128 stands for zero in the data rows.
Here are some points:
[125 161 137  83  99 163 131 125 110 107  47 138 135 119 164 146 108 160  79  63  22 123  84  90 169 173 109 124  42 182  82 124]
[ 71 211 136 147 155 133 121 105 209 129 210 145 165 164 159  63 159  87 132 179 180 204  88 115 126 164 170  97 117 194 159 134]
[111 152 132 136 116 111 113 146 154 107 112 139 158 116 129 132 118 121 132 101 133 148 110 156 147 137 141 139 112 118 131 138]
[ 91 112 152 143 128 148 114 132 207  18 143 159 129 128 148 138 110  73 149  90 200 134 164 190 144  40 125  35 138 153 127  95]
[139 173 113 165 168 131 147 127 113 199 152 106 136 118 148 101  96 156 148 169 125  93 138 115 111 147  69 159 143 124  89 156]
[164 129 111 112 132  97 122 135 141 148 124 132 133 157 113 104 140 135 121 134 121 136 111 135 122 153 138 108 136  93 113 153]
[141 159 115 166 121  92 147 163 159 124 139 107 155 142 107  94 121 137 155 178 164 106 105 133 118 126 132 139 152 112 118 111]
[121 112 212  81  99 147 123 134 163  23  88 191 149  68 154 190 111  87 202  57 109 131  86 146 193  95 154 133 100  62 177 118]
[124 126 128 137 127 109 125 161 134 124 129 110 131 144 120 121 138 137 128 126 129 122 124 141 106 136 136 141 115 101 122 131]
[128 142 100 180 165 139 145 145  61 169 157 112 108 135 117 115 129 129 148 179 131 114 133 138 125 154 121 142 156 126 136 130]
[124 154 121 145 105 121 155 117 211  44 124 189 123 166  92 153  68 150 127 126  66  80 135 172 134  59 140 141 148 144 150  92]
[157 116  97 112 107 103 154 145  76 150  96  82 123 122 123 106 122 160 120 120 112  95 144 113  99 172 132 136 119 121  98 149]
[143 143 138 128 138 153 126 132 115 157 124 131 130 109 141 120 127 106 139 147 132 126 120 132 136 157 126 137 134 138 122 138]
[167 118 104 110 119 104 135 137 127 111 133 114 144 148 116 131 146 140 127 127 139 156 117  99 131 156 169 121 151  99  99 165]
[136 135 117 127 124 118 139 139 137  98 138 133 142 115 124 140 116 132 128 124 145 140 116 140 121 133 132 144 126 116 130 132]
Here are 21 more points, each followed by its number:
[ 70 144 161 129 157 169 117 141 183  94 136 147 132 156 119 125 117 116  78 112 178 125 123 150 130  71 126  62 132 151  85 122] 0
[144 149 129 145 147 115 138 135 123 172 141 113 139 121 131 115 115 158 135 176 136 112 131 129 117 123 103 143 134 137  99 137] 1
[124 117 163 105 109 127 124 118 130  99 130 137 140 112 149 129 138 109 167 112 123 123 130 128 147 111 153 125 129 120 150 117] 2
[207 104 185 165 144 137 201  53  13 244  65 176  83 149 177 129 140 132 180 224  92  60  89 125 149  99 131 109 139 136 173  98] 3
[100 163  71 218 197 165  95  49  33 255 205 149  93 186 144  54  51  86  34 174   0 155 231 193  62 195  20 202  86 205 237  41] 4
[106 105 119 156 151  73 116  90 110 180 160  91 155 222  99  57 123 125 123 126 117 131 150 109 129 153 120 142 164  89 132 137] 5
[121 155 107 114 111 134 125 138 150  51 155 143 141 105 132 172 122 126 143 118 141 165 123 128 107 127 148 142 146 121 112 141] 6
[109 108 111 137 165  81  64 145 148 168 144 100 154 171  58  83 143  73 139 142 168 148 160  69 165 161 143 122 207 127 119 186] 7
[142 139 110 101 115 127 137 128 133  84 114 124 125 108 133 125 112 132 150 102 113 142 124 114 139 114 127 108 128 114 134 133] 8
[128 132 101 187 125 125 148 154 145 150 159 114 128 141 120 114 120 105 192 180 180 102 134 147 124 109 111 115 188 118 122 134] 9
[165 132 143 149 133 115 158 135 162 202 142 145 133 141 123  93 147 176 180 191 182  89 110 132  98 117  96 108 140 100 106 140] 10
[147 115 105 203 184 115 160  98  76 155 164  99  93 133 141 112 149 129 158 198 122 121 145 100 122 147 117 150 165 113 111 134] 11
[194  94  86 151 120 141 172 148  91 141 121 110  90 100 141  97 151 139 125 214 175  67 164 151  80 150 136 127 121 126 122 106] 12
[142  59 113 144 176 139 141 106  77 194  82 135 125 130 124 103 115 169 116 188 119 146 108  88 160 153 127  95 153 182 175 169] 13
[166  97 164  64  90 196 126 116 125 112  95 196 108 114 170 164 130 120 131  79 124 129 143 127 134  47  96 102  92 134  82 122] 14
[121 134 104 113 113 106 121 145 118 136 122  90 129 136  98 132 108 149 138  95 130 116 143 122  92 145 133 136 123 102 113 121] 15
[  0 136   0 255 255 157  87 236   0  11 255   0  49  98  19 234 130   0   0 255 166 144 220 255  78 255 148 255 174 255 188   0] 16
[150 135 118 109 110 129 138 127 123 113 131 143 124 112 140 151 116 134 139  80 123 138 117 134 127 120 121 127 114 124 118 129] 17
[122 122 132 110 121 116 120 144 163 100 134 120 133 118 121 116 136 118 120 116 133 141 119 125 129 138 128 128 123 113 144 145] 18
[124 124 133  99  95 164 140 148 178  49  95 108 136  98 141 153 143 138 117  84 197 119 109 124 111  99 174  95  84 125  70 123] 19
[149 175 119 185 156 130 185 111 104 255 183 101 116 128 149 123 111 189 161 234 130 107 147 115 121 157  92 178 140 134  92 166] 20
Which three of these numbered points are nearest to each point below by angle, seen from the average point of the first points? Their numbers follow each, nearest first.
[126 172 154 111 117 112 150 107 151  87 118 149 141 119 150 117 125 140 167  84 110 144 108 125 127 117 141 121 127 128 117 134] > 8 2 17
[175 112 243 103 142  96 140 129 165  31  60 155 151 136 112 125 224 140 202 110 119 172  74  70 118  83 197  94 146  71 169 171] > 2 18 8
[152 156 111 134 113 145 184 147 176 115 126 162 129 113 120 129 160 116 177 210 174 138 118 111 141 143 180 138 172 156 157 157] > 9 10 12
[143 124 105 124 105  81 119 146 117 137 107  95 112 132 125 123 113 153 136  95 116 113 127 114  95 161 145 145 100  96 104 121] > 15 17 5
[146 143 130 122 130 165 145 136 137 145 115 119 102 101 141 129 154 133 122 139 140 132 124 128  93 145 155 119  94 136 119 117] > 12 19 3
[136 125 151  83 111 151 141 138 152  61  92 134 134  95 146 156 148 134 136 114 166 112 130 129 124 120 147 100 105 124  88 152] > 19 14 6
[109 136 162 135 133 138 121 145 224  51 160 142 129 145 135 133 129 149 110 106 176 160 118 148 144  67 101  76 146 171 116 143] > 0 19 6
[155 132 157 123 127 164 161 105  94 222 109 154 136 121 146 104 133 120 126 177 125 102 126 135 125 135 157 125  98 130 148 116] > 3 13 20
[117  81 177  41  99 231 109 102 179  39  87 238  98 101 155 142 130 125  85  61 118 160 129 130 182  42  31  53  89 129 110 124] > 14 0 17
[117 118 122 125 129 139 132 130 159 107 134 132 125 139 124 135 132 133 130 122 147 122 129 135 133  97 125 103 134 125 125 135] > 0 14 19
[188  57 109  82 123 161 189  43   0 149 146  99  90  77 149 149 175 135 167 157 172 132 142  80 129  85 150 122 192 170 242  68] > 3 13 2
